Here is a table of points, one per row:
[-1.67  0.1  -0.68  0.52 -0.06  0.33 -0.22  2.16  0.97  1.21 -0.95 -0.7
  0.76 -0.33  0.98  0.21 -1.04 -0.14 -0.09  0.39  0.49 -1.58 -1.87 -0.22]
[-0.65 -0.42  2.09  0.92 -0.7   1.03  0.93 -0.06 -0.9  -0.9   0.29  1.04
 -0.52  1.22 -1.66 -0.18 -0.64  0.53 -0.21  0.11 -0.31  1.05 -0.96  0.22]
[ 1.75  0.05 -1.07  1.42  1.75  0.31  0.    1.47  0.5   0.41  0.39 -2.68
 -2.11  0.4   0.06  1.84  0.06  0.89 -0.32  0.15 -1.5   0.72  0.11 -1.05]
[-0.41  1.13 -0.03 -0.45 -0.55  0.32 -0.44 -0.79 -0.99  0.    0.82  0.55
 -2.49 -1.56  1.64  0.02 -0.1   0.45  2.12 -2.57  0.37  0.04  0.17  0.  ]
[-1.16 -0.06 -0.31 -0.52 -0.71 -1.05 -1.63  1.1  -0.41 -0.87 -0.09 -0.97
 -0.84  0.05  0.09 -0.42  0.99 -0.98 -1.02 -0.9   0.12 -0.12  0.23 -0.04]
[ 0.31  0.94  1.06 -0.28 -0.33 -1.11 -0.55 -1.23  1.23  0.32  1.18 -0.18
  0.35 -1.05  1.76 -1.07  1.02  0.15  1.15  1.92 -1.33 -0.26 -0.58  0.54]
[-0.1  -2.04  0.82 -0.17  0.71  0.3  -1.56 -0.61  0.5  -1.19 -0.85 -1.
  0.71 -2.52 -0.47 -0.22 -1.7   2.43 -0.55  0.    1.08  0.75  0.21 -1.22]
[ 0.95  0.02  1.22 -1.06  1.02  1.87  1.38  2.36  1.34  0.19  1.87 -0.16
  0.73 -1.08 -0.73  2.12  0.43 -0.46  1.03 -1.06 -1.16  0.23 -0.58  0.21]
[-0.61 -0.52  0.8   0.3  -1.4   0.61  1.82 -0.48 -0.58 -1.14  0.36 -1.13
 -0.57  1.26  0.97 -0.41  1.54  1.85 -0.11  0.56 -0.46  1.13  0.06  0.57]
[-0.85  0.32  0.23  0.33  0.81  0.66  0.68 -0.51  0.07  1.33  0.21 -0.21
  1.12  1.04  0.09 -0.1  -0.48  0.9  -1.02 -0.43  0.54  0.13  0.71  1.36]
[-0.47 -1.68 -0.44 -1.23 -0.54 -1.87  0.98 -0.36  1.65 -0.72  0.38  0.6
 -1.04  0.76 -0.79  1.86 -0.58 -0.43  2.18  1.15  2.4  -0.58  0.45  0.51]
[ 1.13 -0.3  -1.05 -0.71  0.57 -0.24  0.18 -0.84 -0.59 -0.79  0.66  1.12
 -0.49 -0.93 -0.58 -1.44 -0.99  0.39  0.38  0.12 -0.63 -0.19 -0.31  0.42]
[ 0.79  1.27 -0.21  0.24  0.43  0.08  1.13 -0.67  0.9   0.21 -0.65  1.05
  0.79 -0.44  1.36  0.49  0.58  0.3  -0.19 -0.57  2.15  1.62 -0.9   0.89]
[ 0.8   0.78  0.87  1.64 -0.08  1.56  0.82 -0.88 -1.13 -0.18 -1.14 -0.27
 -0.87  0.36 -0.22 -0.24  0.9  -1.38  0.68  0.42  1.76 -0.65  0.55 -0.06]
[-1.12 -0.19 -1.96  0.02  1.79  1.44  0.01  0.77 -0.82 -1.71 -2.94  2.14
  0.49 -0.4   1.46  1.56  0.3  -0.78  0.87  0.57 -2.05  0.08  0.07 -0.12]
[-0.13  1.41 -1.2  -0.53  1.    0.69 -0.19 -0.64  0.59  1.56  1.1   1.38
  0.18 -0.4  -1.52 -0.94  0.97  0.57 -0.54  0.09  0.81 -0.32 -0.47 -0.38]
[-0.06 -0.47  0.44 -1.39 -0.2  -1.16 -0.91  0.3  -0.27 -1.35 -0.34 -0.59
  1.22 -1.12 -1.13  0.8   0.46 -1.73 -1.34 -0.22 -0.61  0.47  0.67  0.94]
[ 0.54 -1.7  -0.25 -0.03 -1.38  0.42  0.79  0.22 -0.66  0.49  0.22 -0.69
 -0.4  -0.42  0.15 -0.93 -1.21 -1.46  0.02 -0.2  -0.59 -1.58 -2.29  0.98]
[ 0.13 -0.08 -0.25  2.22 -0.61  0.46 -0.55 -0.95  0.07 -0.6   0.27  0.28
  2.11  2.26 -1.01  0.08 -0.38  0.25  1.82 -1.79 -0.56  0.74  0.03  0.5 ]
[-2.4   0.54  0.46  0.02  1.23 -0.31 -1.2   0.71 -0.36  0.68  0.1   0.36
 -1.4   1.46 -0.71 -0.86 -0.08  0.78 -0.26 -0.05 -0.2   1.51  0.04  2.56]
[-0.89  0.86  1.17 -1.21  0.83  1.76  0.38 -0.3   0.92  0.34 -1.37 -0.7
 -1.19  0.48 -0.6  -0.53 -1.62 -0.47  0.04  0.81 -0.16 -0.43  0.34 -1.72]
[ 0.85  0.93 -1.74 -0.17 -1.08 -1.08  1.74  0.41  0.3  -0.91 -1.06 -0.25
  0.05 -0.58 -1.14 -0.84  0.68  1.67 -0.99 -0.61  0.28  0.34 -1.49  0.24]
[ 0.75 -1.97  1.67  0.64  1.32 -1.54  0.62  0.29  1.67 -0.06 -0.64  1.93
 -0.21  0.92  0.99 -1.81  0.54 -0.12 -0.71 -1.34 -0.87 -0.73  0.41 -1.57]
[-0.85 -0.4   1.45  2.08 -0.34 -0.63 -1.63  2.04 -0.54 -0.44  0.67  0.45
 -0.17 -1.58  0.68  0.11  1.42 -0.58 -0.69  1.42  1.18  0.56 -0.58 -1.55]
[-1.32  1.38 -0.71  1.89 -1.59 -2.04  1.77 -0.27  0.26  1.14  0.05  0.3
 -0.31 -1.07 -0.7   0.16 -2.1  -0.93 -0.39 -0.27 -1.04  1.28  1.61 -1.21]
[ 0.78 -0.33 -0.11 -2.05 -0.93 -0.49  0.15  1.94 -2.76  2.12 -0.5  -0.08
  1.39  0.47  0.48 -1.05  0.23  0.78  1.59  0.66  0.51  1.42  1.24 -1.46]
[-0.88 -2.5  -1.83 -0.34 -1.29  2.03 -1.29 -1.82  1.45  1.45  1.   -0.12
 -0.07  0.48  0.53  0.42  1.06 -0.88 -0.61  0.64 -0.52  1.28 -0.49 -1.42]
[ 0.05  0.71 -0.81  1.15 -0.06 -0.09 -0.1   0.08  0.41 -0.03 -0.47 -0.37
  0.24 -0.01 -0.48 -0.96  0.54  0.53  0.8   0.87  0.14 -0.54  1.32  1.4 ]
[ 0.98 -0.15 -0.55  0.14  1.96 -1.19 -0.32 -0.78 -1.38 -0.47  1.44 -1.26
  0.64  0.9   1.27 -0.54 -1.05 -1.86  0.15  0.78  1.04  0.14 -1.41 -0.52]
[ 0.61 -0.69 -0.84 -0.5   0.54 -0.46  0.67 -0.31 -1.01  0.7   0.58  0.48
 -1.13 -0.42 -0.42 -0.03  1.74 -0.6  -1.1  -1.33  0.85 -1.01  0.91  0.51]
[-1.18  0.24  0.31 -0.99  0.32 -0.1  -0.66  0.46  1.07 -0.27 -0.76 -2.11
  1.4   0.69  0.17 -0.35  0.83 -0.33  0.07 -2.04 -0.14 -1.93  1.09 -0.86]
[ 0.04  0.63  0.09  0.4  -1.16  0.82  0.36  0.23 -0.73 -0.49  1.61  1.09
  0.64  0.94  2.02  1.3  -1.44  1.52 -2.11 -0.05  0.58 -1.43  1.65  0.85]
[ 2.55 -0.17  0.8   0.17 -1.45 -0.53 -2.06 -0.23  0.19  2.05 -2.31  0.64
 -0.54 -0.12 -0.47  0.86 -0.36  0.02 -0.07  0.03 -0.53 -0.4  -0.2   1.58]
[ 0.52  0.02 -0.7   0.64  0.27  0.38  0.15 -0.11 -0.16 -0.12  0.71 -0.3
  0.38 -1.09 -0.68 -1.39  0.06 -0.23  1.03  1.3  -0.49 -1.42  1.36  1.3 ]
[-0.88  0.46  0.85 -0.53  0.79 -1.52  0.43 -2.5  -2.1   0.47 -0.03 -0.11
  0.92 -0.11 -0.95  2.39  0.81  1.1   0.02  0.3  -0.85 -1.42 -1.12 -0.67]
[ 0.74  0.07  0.78 -1.53  0.14  0.04  0.03 -0.73  0.74 -1.2  -0.84 -0.59
  0.59  0.08  0.35 -0.08 -1.3  -1.9  -1.23 -0.04 -0.25  1.9   0.43  0.13]
[ 1.37  1.81 -0.35 -1.05 -1.04  0.31 -1.7   0.55  0.57 -1.24  1.02  1.06
 -0.34  1.49 -0.79  0.15 -0.06  0.14 -0.37  1.17 -0.05 -0.8  -0.38 -1.63]
There is one direction along which these points spread out most. Take the direction at right angles to it along which they spread out most. Go by this last direction. How far along it is each point below, from 0 to 99? 50 is the average, and the first point above lies past it. One standard deviation of the points above along it is 16.
[ 0.78 -0.33 -0.11 -2.05 -0.93 -0.49  0.15  1.94 -2.76  2.12 -0.5  -0.08
  1.39  0.47  0.48 -1.05  0.23  0.78  1.59  0.66  0.51  1.42  1.24 -1.46] 35
[ 0.13 -0.08 -0.25  2.22 -0.61  0.46 -0.55 -0.95  0.07 -0.6   0.27  0.28
  2.11  2.26 -1.01  0.08 -0.38  0.25  1.82 -1.79 -0.56  0.74  0.03  0.5 ] 74
[ 0.04  0.63  0.09  0.4  -1.16  0.82  0.36  0.23 -0.73 -0.49  1.61  1.09
  0.64  0.94  2.02  1.3  -1.44  1.52 -2.11 -0.05  0.58 -1.43  1.65  0.85] 65
[ 0.05  0.71 -0.81  1.15 -0.06 -0.09 -0.1   0.08  0.41 -0.03 -0.47 -0.37
  0.24 -0.01 -0.48 -0.96  0.54  0.53  0.8   0.87  0.14 -0.54  1.32  1.4 ] 48
[-0.61 -0.52  0.8   0.3  -1.4   0.61  1.82 -0.48 -0.58 -1.14  0.36 -1.13
 -0.57  1.26  0.97 -0.41  1.54  1.85 -0.11  0.56 -0.46  1.13  0.06  0.57] 68
[-0.06 -0.47  0.44 -1.39 -0.2  -1.16 -0.91  0.3  -0.27 -1.35 -0.34 -0.59
  1.22 -1.12 -1.13  0.8   0.46 -1.73 -1.34 -0.22 -0.61  0.47  0.67  0.94] 39
[ 0.52  0.02 -0.7   0.64  0.27  0.38  0.15 -0.11 -0.16 -0.12  0.71 -0.3
  0.38 -1.09 -0.68 -1.39  0.06 -0.23  1.03  1.3  -0.49 -1.42  1.36  1.3 ] 35
[-0.88  0.46  0.85 -0.53  0.79 -1.52  0.43 -2.5  -2.1   0.47 -0.03 -0.11
  0.92 -0.11 -0.95  2.39  0.81  1.1   0.02  0.3  -0.85 -1.42 -1.12 -0.67] 43
[ 0.74  0.07  0.78 -1.53  0.14  0.04  0.03 -0.73  0.74 -1.2  -0.84 -0.59
  0.59  0.08  0.35 -0.08 -1.3  -1.9  -1.23 -0.04 -0.25  1.9   0.43  0.13] 52
[-0.41  1.13 -0.03 -0.45 -0.55  0.32 -0.44 -0.79 -0.99  0.    0.82  0.55
 -2.49 -1.56  1.64  0.02 -0.1   0.45  2.12 -2.57  0.37  0.04  0.17  0.  ] 41
